In the data rows, the value 500 means zero.
Each row of this table is followed by its label. One hidden rule gives the labels. It looks at one to three of the table's principal directions, none of them among the few with the most spread.
[735 489 677 597 411 621 415 528 821 495 592 714 434 532 644 620 456 366 326 485 608 629 216 606 370 591 316 526 245
 370 596 340] 1
[999 805 767 486 0 685 377 797 791 556 657 544 412 695 656 541 425 352 447 356 484 861 324 613 402 454 424 643 152
 434 720 319] 0
[720 600 673 515 355 550 585 625 684 554 550 547 461 445 581 521 490 455 395 500 569 579 455 488 529 328 523 620 275
 569 534 341] 1
[417 577 436 330 259 436 552 621 401 580 479 402 537 447 425 390 519 509 525 539 477 409 684 399 650 268 736 564 528
 622 488 538] 0
[552 374 497 686 717 650 491 532 749 529 543 615 513 385 584 690 543 421 477 623 542 394 369 580 373 778 180 455 327
 337 579 407] 0
[517 510 532 586 451 614 594 649 565 522 571 502 545 367 526 525 565 348 475 558 460 493 517 522 448 600 379 602 343
 515 492 396] 1
[628 623 350 604 494 530 553 647 496 744 541 415 611 433 445 551 472 449 645 551 416 431 616 496 464 803 277 431 398
 410 574 364] 0
[486 401 644 495 609 447 559 364 554 453 450 610 474 518 496 454 484 548 391 477 589 525 378 537 495 345 586 541 529
 537 414 470] 0
[127 317 397 516 666 466 443 340 484 256 539 596 484 407 572 522 568 459 409 562 546 359 455 445 521 577 541 487 611
 482 414 629] 1
[543 633 633 538 476 527 670 571 574 465 582 494 543 438 625 502 546 432 381 503 556 608 466 432 548 424 467 627 320
 563 508 367] 1
[612 389 457 441 380 550 275 518 587 556 434 562 368 570 444 562 454 535 566 518 500 425 459 586 457 449 550 410 523
 429 567 582] 2
[421 363 424 701 640 607 477 525 707 478 604 644 495 294 587 655 542 345 423 632 531 336 417 520 407 786 258 506 328
 394 502 391] 0
[561 542 280 432 492 531 486 621 417 804 380 319 531 482 400 620 520 594 676 643 481 333 674 436 580 512 388 310 468
 431 670 542] 1
[582 392 410 543 602 577 405 552 444 598 414 458 542 604 316 457 493 537 843 488 306 406 552 718 334 797 411 419 681
 353 485 586] 2
[122 544 457 337 570 258 566 247 180 217 469 417 461 587 537 315 531 640 473 397 535 545 587 316 723 189 908 550 780
 686 308 682] 0
[903 590 745 635 247 728 465 765 999 551 691 708 450 420 707 660 483 291 314 542 590 596 267 597 381 566 284 667 31
 392 676 220] 0
[216 285 477 426 623 403 402 275 320 247 424 575 443 558 420 361 505 541 547 420 459 458 488 567 472 481 725 469 834
 549 293 722] 0
[700 328 438 419 354 661 241 606 667 692 378 570 386 515 426 684 472 484 557 610 535 379 447 628 402 530 363 282 433
 353 685 593] 0
[766 658 484 308 351 398 526 615 457 833 359 342 612 550 327 461 378 710 578 494 508 473 715 446 599 323 556 349 578
 553 656 531] 0
[830 516 436 657 427 732 370 735 681 699 541 514 477 503 487 663 491 361 719 551 380 484 463 686 299 910 152 413 302
 288 647 391] 2
[869 581 793 548 357 589 351 485 785 346 598 714 374 700 682 531 405 420 423 314 560 815 190 674 346 575 441 535 359
 394 549 411] 0
[444 397 429 496 564 507 372 422 352 415 439 481 456 573 420 477 487 516 627 436 407 515 528 588 413 635 497 397 699
 479 439 654] 1
[358 517 339 477 512 459 507 528 404 547 502 404 565 451 451 493 522 530 560 560 454 376 633 419 562 545 510 475 563
 500 523 551] 2
[734 646 562 286 422 381 348 417 555 519 390 428 374 783 551 525 397 828 559 410 609 586 486 433 664 106 743 385 594
 490 676 643] 2
[256 410 639 405 762 298 586 161 316 233 404 539 505 648 491 314 491 682 436 361 566 601 419 488 564 267 777 528 819
 606 300 653] 0
[447 523 373 475 430 513 473 540 451 573 490 430 443 424 525 602 530 490 457 589 545 430 575 379 592 409 481 440 409
 531 569 509] 2
[663 739 552 247 228 395 486 532 329 587 411 321 476 728 462 400 438 666 549 382 509 689 598 413 657 140 742 459 581
 600 597 592] 1
[86 599 429 383 737 253 689 278 183 306 481 322 658 550 512 340 546 702 443 450 522 513 644 272 711 318 716 536 789
 636 412 664] 2
[434 630 336 419 430 429 522 544 264 584 466 302 533 543 426 447 509 571 646 494 415 478 695 400 609 456 587 460 593
 551 517 567] 2
[610 505 596 512 381 584 512 600 627 538 530 545 482 472 525 526 515 426 428 524 520 534 437 538 466 437 465 579 357
 501 544 426] 2
[482 505 560 505 524 488 539 493 535 451 526 516 545 498 511 464 499 510 452 483 503 522 483 504 490 485 514 558 518
 516 490 496] 0
[278 477 477 587 642 422 567 360 436 331 578 540 500 433 577 473 525 468 384 483 531 503 468 414 535 526 532 577 525
 557 381 470] 2
[556 548 457 478 420 478 555 581 565 694 498 488 560 394 471 544 471 496 418 583 560 414 561 422 558 454 448 468 387
 513 578 405] 0
[748 553 797 416 269 532 371 481 749 374 544 638 364 662 642 529 427 533 236 387 641 743 261 535 486 162 611 599 374
 525 615 487] 2
[437 742 373 345 446 231 586 444 273 587 476 311 610 546 434 359 404 712 542 426 501 491 752 280 727 332 732 445 685
 630 499 547] 2
[449 514 399 565 589 505 641 586 405 638 494 415 641 377 400 465 530 453 621 562 409 397 648 500 479 704 386 490 514
 501 455 438] 0
[160 590 208 473 622 376 556 431 215 460 516 290 561 433 519 515 561 580 549 565 473 380 723 257 682 523 535 425 616
 558 501 612] 2
[589 482 642 626 483 552 448 446 586 355 593 643 432 558 577 485 470 375 428 387 487 675 307 615 358 633 438 587 437
 465 422 410] 2
[855 810 752 550 336 575 590 663 813 496 672 546 538 589 741 545 471 446 395 427 577 753 340 490 507 488 393 649 177
 439 665 274] 0
[385 638 408 433 514 370 642 505 434 589 511 387 606 417 519 489 501 593 427 564 568 419 646 292 689 361 564 497 484
 577 547 471] 0
[152 377 443 515 848 378 513 204 275 211 459 506 510 598 511 400 543 590 581 421 468 503 461 505 503 599 603 462 815
 491 316 679] 0
[341 579 420 474 403 422 668 573 400 597 547 431 613 342 456 419 529 437 422 569 498 409 646 359 617 425 573 594 447
 613 447 405] 1
[330 525 258 393 422 382 522 532 323 686 443 352 564 375 375 493 488 579 494 607 501 296 751 313 665 379 590 415 571
 589 537 556] 2
[463 645 391 579 459 605 637 686 539 609 589 358 497 395 621 635 635 429 510 668 512 419 562 346 626 432 400 619 192
 490 618 357] 0
[152 373 552 560 727 460 624 327 407 236 541 564 543 485 543 390 603 450 430 487 494 499 400 507 488 505 588 658 612
 533 308 534] 1
[215 518 496 468 666 329 566 270 342 255 526 484 516 530 578 414 511 593 382 427 558 552 501 360 615 379 668 537 669
 600 386 592] 2
[676 427 649 338 401 537 267 412 520 395 369 532 318 758 498 526 453 638 504 388 543 667 364 614 459 235 635 401 622
 487 581 707] 1
[656 362 595 488 305 596 238 502 804 440 533 741 309 521 588 621 442 417 352 507 610 497 279 599 417 439 509 476 362
 413 575 496] 2
[563 616 557 338 548 324 615 404 435 603 376 397 512 555 484 469 442 759 434 485 639 519 589 342 707 102 690 433 564
 627 549 531] 0
[304 415 326 650 733 539 551 480 382 487 531 463 619 340 471 557 552 395 550 564 420 404 585 497 405 914 226 400 557
 444 449 516] 1
[159 348 384 398 753 300 511 222 291 392 374 482 505 473 434 446 495 683 448 518 578 362 581 377 627 342 685 377 794
 591 384 694] 2
[515 346 502 485 619 541 285 358 518 404 419 557 405 716 479 546 481 601 597 452 482 526 342 646 390 552 479 394 658
 350 544 667] 0
[44 593 243 447 739 271 673 335 159 411 503 305 653 390 514 439 551 620 475 542 518 381 749 201 731 500 586 428 708
 618 424 617] 0
[556 612 447 330 428 367 363 415 456 458 450 459 437 649 537 484 411 679 573 416 550 529 560 419 629 371 687 354 648
 503 566 646] 1
[611 604 431 524 313 526 401 604 625 555 602 539 473 443 584 589 449 413 443 516 527 497 507 444 511 610 417 463 346
 455 602 423] 2
[605 558 586 586 538 595 521 565 672 461 576 507 483 506 629 604 538 491 436 528 536 557 407 497 481 491 381 583 327
 451 605 427] 0
[412 421 290 457 473 532 427 538 334 642 408 404 498 447 375 554 520 482 611 583 441 371 634 489 497 593 425 339 569
 478 532 596] 0
[577 479 659 563 627 444 535 377 575 381 518 631 492 549 537 425 442 516 489 385 524 600 381 589 433 568 536 534 558
 499 381 447] 0
[689 502 571 566 479 616 487 584 632 556 511 555 461 488 545 585 504 418 525 511 509 554 420 586 414 612 344 472 351
 433 549 418] 1
[721 474 263 554 315 657 249 719 550 744 497 468 467 434 400 671 443 385 697 574 376 378 617 598 356 895 217 273 427
 343 662 519] 1
[743 570 591 501 469 498 456 492 573 546 475 539 440 593 527 521 424 542 539 420 532 616 437 557 469 500 480 435 463
 472 532 454] 2
[982 674 882 477 200 546 453 567 798 485 581 690 421 684 627 454 370 434 364 307 584 848 234 644 405 384 536 608 295
 481 555 314] 1
[388 564 473 475 565 413 622 471 326 476 487 406 591 514 442 370 515 543 586 458 432 510 609 464 549 506 594 543 631
 566 406 522] 2
[656 426 473 419 356 519 220 465 508 518 436 578 418 659 421 511 390 512 592 405 460 556 438 648 376 634 488 316 641
 392 552 631] 0
[455 535 314 479 544 445 533 528 305 665 424 344 547 492 368 475 500 580 688 539 415 386 688 455 556 549 513 412 601
 510 493 535] 2
[415 267 518 500 564 559 440 461 540 454 426 588 417 469 428 499 548 489 524 560 495 374 445 602 443 422 574 528 557
 495 421 569] 0
[464 464 380 648 656 614 517 585 530 553 538 441 552 451 495 591 574 457 635 596 407 388 523 543 424 758 284 510 437
 380 554 467] 2
[787 647 592 354 219 510 417 594 390 591 427 399 449 685 420 428 423 545 599 356 435 718 554 567 482 365 591 445 555
 555 560 558] 0
[780 396 583 646 535 725 346 584 820 562 520 641 392 544 583 714 503 422 517 558 528 516 267 683 312 684 211 454 275
 292 653 416] 2
[68 582 404 412 709 272 826 392 216 466 474 286 695 374 456 354 588 669 395 576 538 372 741 207 772 196 718 618 656
 716 403 547] 2
[457 563 180 481 465 516 615 747 488 940 456 293 659 239 376 644 546 533 567 787 499 139 811 308 651 532 327 386 340
 482 697 419] 0
[256 783 287 416 529 259 751 522 122 542 533 213 727 419 427 296 500 601 641 463 388 449 892 248 731 532 667 515 701
 673 402 527] 1
[624 555 690 488 631 417 572 372 521 395 457 531 450 644 545 414 460 644 543 373 541 639 417 542 529 335 654 551 574
 546 418 489] 0
Here are more rows. What is the label of each one?
[110 245 173 491 673 446 462 427 302 558 394 443 496 306 330 524 571 534 599 682 454 118 703 424 567 536 562 393 683
 528 402 650] -> 2
[840 577 684 527 294 669 498 723 749 588 544 548 451 502 559 561 503 407 491 505 501 599 421 605 425 449 416 597 247
 475 607 368] -> 1
[615 489 451 353 407 459 445 534 415 701 342 392 459 589 338 476 461 667 625 521 484 424 617 507 569 253 644 417 597
 534 562 586] -> 2
[765 332 756 598 518 703 371 489 743 458 487 718 443 639 519 568 477 376 449 431 506 687 163 806 204 691 258 490 416
 321 544 457] -> 1
[723 327 563 722 531 732 336 564 896 523 584 780 373 436 623 719 497 286 471 578 552 458 208 707 271 841 179 466 209
 264 564 330] -> 1
[187 541 351 637 609 421 677 470 224 445 611 409 682 356 433 371 541 364 490 478 360 491 641 420 477 788 418 598 594
 574 326 435] -> 2
[498 602 553 737 700 546 770 579 602 490 647 514 628 303 619 523 565 363 470 547 486 505 503 463 469 764 278 642 289
 505 432 253] -> 1
[425 386 321 490 480 571 459 603 454 665 432 437 507 413 376 556 553 473 620 642 436 287 610 519 492 553 447 440 498
 455 538 543] -> 0
[826 628 411 602 126 776 495 990 833 876 627 464 486 259 550 734 556 265 505 739 482 335 581 477 489 586 224 581 0
 416 763 226] -> 0
[331 485 362 507 590 442 531 469 336 499 484 411 565 471 425 451 520 531 591 517 424 412 624 459 525 586 521 479 635
 517 448 562] -> 2
[810 596 515 605 404 626 554 760 643 721 537 459 539 364 464 572 476 421 595 549 428 472 611 555 427 664 303 510 299
 492 579 338] -> 1
[95 501 223 407 676 314 617 375 189 517 424 318 580 393 438 461 558 634 541 602 517 286 748 255 729 392 644 408 689
 605 435 629] -> 0
[395 572 564 550 475 483 614 488 555 379 621 557 503 402 652 498 543 391 318 509 579 555 437 394 568 443 523 631 349
 568 450 386] -> 0
[302 290 673 552 875 401 585 173 513 233 444 680 454 510 565 444 517 572 361 444 627 535 303 540 479 408 598 524 649
 543 294 543] -> 0
[453 496 217 482 439 549 488 692 359 752 446 321 586 346 336 554 528 476 687 643 375 269 786 452 522 672 382 372 523
 490 573 551] -> 1
[605 292 666 573 663 600 374 401 707 360 465 689 401 595 530 549 493 513 514 463 523 532 265 712 326 572 440 495 536
 382 476 545] -> 0
[563 573 373 575 466 575 670 746 535 791 507 373 569 311 432 556 572 451 625 678 444 294 680 437 566 518 408 570 286
 512 552 324] -> 2
[209 584 549 516 644 352 773 353 286 352 560 459 645 435 547 344 548 463 345 443 532 607 523 361 591 463 574 622 571
 642 325 443] -> 1
[711 503 583 564 519 545 522 547 725 649 506 597 511 461 532 593 453 490 437 548 586 485 400 541 458 541 357 472 326
 423 584 352] -> 0
[447 425 524 707 444 662 586 654 662 471 663 628 502 231 577 561 586 191 374 604 480 435 441 535 395 707 319 678 221
 507 421 289] -> 0
[180 363 439 461 750 364 538 235 302 357 420 520 518 500 479 451 520 576 433 489 563 461 484 435 552 467 580 408 721
 543 367 631] -> 1
[370 395 574 576 522 610 587 570 498 361 555 544 520 393 499 435 608 333 503 521 416 491 482 586 411 578 494 668 476
 546 367 481] -> 1
[425 453 506 303 524 429 386 362 446 381 367 431 342 610 550 563 516 740 433 510 629 487 518 379 673 39 741 412 622
 590 580 738] -> 1
[524 489 397 652 724 589 626 565 545 700 489 457 598 427 487 614 564 464 625 637 477 381 495 530 447 767 210 444 365
 353 560 368] -> 1
[818 468 590 528 458 597 336 563 713 540 476 597 413 589 506 575 426 523 612 455 486 536 409 667 373 613 414 417 464
 384 583 501] -> 1
[611 431 643 496 495 527 461 440 534 484 459 591 495 558 472 488 449 472 411 426 528 633 379 611 382 526 429 455 533
 488 489 507] -> 2
[647 677 709 404 292 454 419 464 569 256 587 556 400 666 674 431 437 516 395 306 554 784 395 481 546 319 691 578 492
 572 506 534] -> 1
[312 321 572 403 649 418 444 256 358 322 383 556 468 669 429 384 506 605 503 416 510 545 388 586 469 373 677 474 784
 505 378 685] -> 1
[359 581 524 410 542 391 475 350 443 247 531 494 443 592 655 470 506 591 439 418 578 595 472 379 631 350 679 495 596
 553 477 619] -> 1
[772 559 589 612 397 618 527 658 661 651 553 544 503 449 510 563 473 386 487 508 484 567 445 584 394 618 316 542 281
 458 559 314] -> 2
[50 270 404 288 568 266 347 138 232 233 380 568 416 557 427 372 470 633 366 436 584 422 509 407 615 239 866 385 908
 622 323 815] -> 0
[999 855 545 666 222 735 485 885 692 716 687 409 571 605 598 601 470 311 691 438 339 738 468 625 331 923 114 554 145
 305 737 243] -> 0
[527 330 566 625 464 564 349 457 544 363 557 676 427 534 433 422 456 355 532 392 382 553 365 719 275 733 488 580 583
 451 347 489] -> 2
[241 488 458 516 619 448 686 484 432 419 527 448 535 340 540 461 602 500 447 590 527 375 601 359 639 354 617 631 478
 622 397 476] -> 1
[322 573 437 370 784 277 544 231 254 370 387 369 540 681 511 420 475 790 605 405 544 541 575 380 656 387 672 351 820
 529 462 705] -> 0
[857 741 580 455 103 574 461 762 665 652 591 474 468 479 571 556 433 412 435 472 518 628 545 461 527 427 462 534 237
 536 663 359] -> 1
